One vector is turned by the same rotation once a step. Each row is the vector after some number of steps, and that number follows the row.
The counts run from 0 to 490.
[112 165 132 154  84 109 113 147  94 168 106 107 148 107 140 129 145 157
  98 159 129  94  96 166 149 104 100 125 129 185 144 116 104]  356
[133 146 137 117 125 100  95  97 136 121 124 112 125 123  79  75 109 144
 127 143 118 167 121 146 138 128 114 189 154 130  67 124  92]  65
[149 133 150 140 113 132  96 152 111 113  99 103 153 103 130 102 153 107
  65 142 139  82  98 113 112 140 115 164 164 151 115 161  92]  440
[137 148 145 103 140 127 116 112 128 102 143 118 115 138 119 114 129 179
 145 113 145 170 137 147 138 152 170 177 151 143  47 153 131]  455
[129 170 160 118  99  85 117 172 138 131 107 145 142 113 137 115 137  96
 126 101 110 120 125 155 115  80  72 139 108 118  74 117 142]  277
[121 169 147 130 107 137 135 163 103  97 139  91  96 139 101  58 128 120
 112 174 138 115 122 147 135 119 123 154 168 105  89 147  95]  58
[133 127 159 111 143 122 109 128 114 167 193 117 119  99 118 154 118 127
  99 138  96 151  99 122 111 151 153 151 132 137 189 192 131]  174
[ 94 124 173 134 128 149 137 163  95 105 117 128 178 119 143 120 167 137
 144 168 127 125 108 127 166  76 149 107 186 101 118 150 119]  191
[132 116 164 114  61 117 147 120 110 151 122 139 170 126 144 147  72 146
 169 145 152 114 173 126 137 132 133  72 125 161 149 112 152]  39
[121 138 179 110 112 141 115 177  87 159 136 124 134  87 139 124  82 115
 112 120 115 147 142  87 122  71 123 106 102  70 135 114 127]  344
[137 105 154 157 108 156 112 102 146 164 170 133 146 132 141 143  75 137
 117 135 134 125 115 117 137 164 118 135  67 101 188 152 135]  171
[138 116 137 113 132  97 119 108 117 110 136 151 156 147  91 143  89 190
 163 143 140 166 160  96 138 171 148 126 137 146  83 149 138]  463
[139 131  99 160 164 105 104 135 140  95 116  93 121 116 130 122  83 151
 140 151 146 144 109 133 116 117 167 150 136 130  67  84  77]  146
[ 97 124 150 136 157 126 136 123 159 120 151 147 116  92 146 110 144 113
 170 134 130 189 139 104 144  72 139 135 137  61  92 130 106]  411
[109 135  63 110 164 126 127 139 117  77 130 117 117 182 176 142 128 150
 116 138 132 140  81 153 105 108 142 151 141 141 119  85 129]  151
[113 136 139  88  79 100 155 135 102 159 148 138 163 101 139 151 129 140
 158 142 142 124 186 116 118 127 148  97 137 189 128 115 157]  40
[170 138 116 128 126 155  96 142  77  79  93 120  68 167 144 123 126 128
 147  98 169 134 134  79  95 138 165 140 148 131 120 115 136]  301
[ 79 132 144 111 123 165  96 124 134 119 180 164 151 124 203 123 125 153
  90 102 119 161 119 163 146 120 119 137 136 120 134 170 143]  26
[ 63 127 112 111 140 139 136 143 155 112 152 150 121 137 156 132 166 106
 117 149 129 178  81 151 139  94 106 125 146  95 187 157 101]  408
[114 157 145 120  73 149 111 129  63 188 128 118 142  93 129 138 128 148
 121 159 124 104 133 136 161  98  91 119 132 124 155 114 132]  348
[157 177 164 141  69 116 112 136  91 145 108 120  89 127  91  61 129 133
 144 134 118 119 170 100 120 145 103 137 154 140 118 130 116]  132
[ 70 116 148 106 129 131 124 157 162 103 118 159 132 137 176 107 131 102
 137 109 107 178  86 154 130 102  83 124 139  73 167 131 124]  409
[164 124  85 144 134 133 120 117  75 133 137 109 127 173 119 172 110 129
 113 154 118 103  87 120 122 113 109 155 101 117 192  90 129]  2
[116 117 175  99 133  90 130 134 138 113 152 142 179 127 149 146 144 107
 154 123  94 141 102 176 118 104 140 144 178 148 130 155 157]  108
[131 107  94 147 109 146 118 116  70 137 119 134 142 170 162 127 136 196
 106 140 114 136 130  88 125 171 102 128 118 146 194 101 125]  83
[113 100 116 131 110 120 136 120 133 160 153 144 106 109 136 117 127 130
 139 212 150 137 132 118 143 160  85 134 147  90 174 145  97]  480
[121 184 124 149  83  87 109 171  93 151 117 125 144 120 163 112 146 143
 118 118  94  92 122 165 116 120  94 116 154 176 128 100 115]  357
[ 88 202  95 130  98 116 117 132 120 113 167 104 148 147 124 123 146 121
  76 122 118 123 125 154 156  77 112 154 132 176  94 137 125]  283
[121 137 158 170 157 132 107 146 141 115 194 132 124 104 170 142 106 103
 128 132 114 126  99 151 142 110 159 133 166  76  97 176 133]  102
[163 142 143 140  88  97 137 163 108 105 115 146 135 116 127 178 129 103
 151 130 149  87 176  64 121 123 128  80 168 132 103 129 149]  44
[115  87 163 112 133  97 135  96 173 111 157 146 189 112 132 100 122 125
 166 137  97 164 147  79 120 150 123 149 157 108 122 147 114]  330
[ 79 107 139 120 152 107 167 149 183 100 164 110 181 153 156 122 102 100
 134 133 126 169 103 133 116  96 151 131 100 118 171 134 120]  328
[122 154  93 112 110 118  99 113 150 105 147 150 120 156 132 198 108 163
 147  90 161 166 135 140 149 140 137 143  99 148  86 128 153]  459
[102  85 138 106 134  92 114 107 166 143 159 147 146  93 151 163  95 110
 128 150 141 177 141 102 102 121 150 118 113 157 190 136 122]  254
[ 93 104 117  75 119 136 132 127 160 115 171 140 154  89 162 145  99 110
 117 112 136 173 143  78 121  84  97 128 117  97 148 130 114]  335
[156 177 155 187  89  95 126 134 108 177 114 111 128  92 105 128 162 126
 161 149 136 102 150 128 141  91 150 127 109 141 109 110 121]  354
[133 106 113 123 142 140 170 114 104 157 182 127 132 182 147 109 142 146
 142 131 124 133 164 114 119 169 141 149  64 114 161 118 157]  164
[106 147 120  98  74 137 161 148 126 112 129 145 159 139 112 153 161 108
 163 110 171 125 182  96 133  83 128  98  84 144 129 100 158]  120
[147 105 101 116 103 173 108 141  93 156 109 107  92 134 152 111  86 181
 131 143 181 140 129 141 107 180 119 133  84 128 143  92 125]  304
[142 128 180 120 121 107 119 124 106  96 143 160 131 114 138 181 108 105
 147 102 131 140 167  94 123  80 175 101 142 141 113 143 172]  36
[166 124 154 163 155 125 134 111 133 128 173 158 107 160 122 161 129  93
 121 110 118 145 153  79 109 153 155 153  91  87 158 174 153]  169
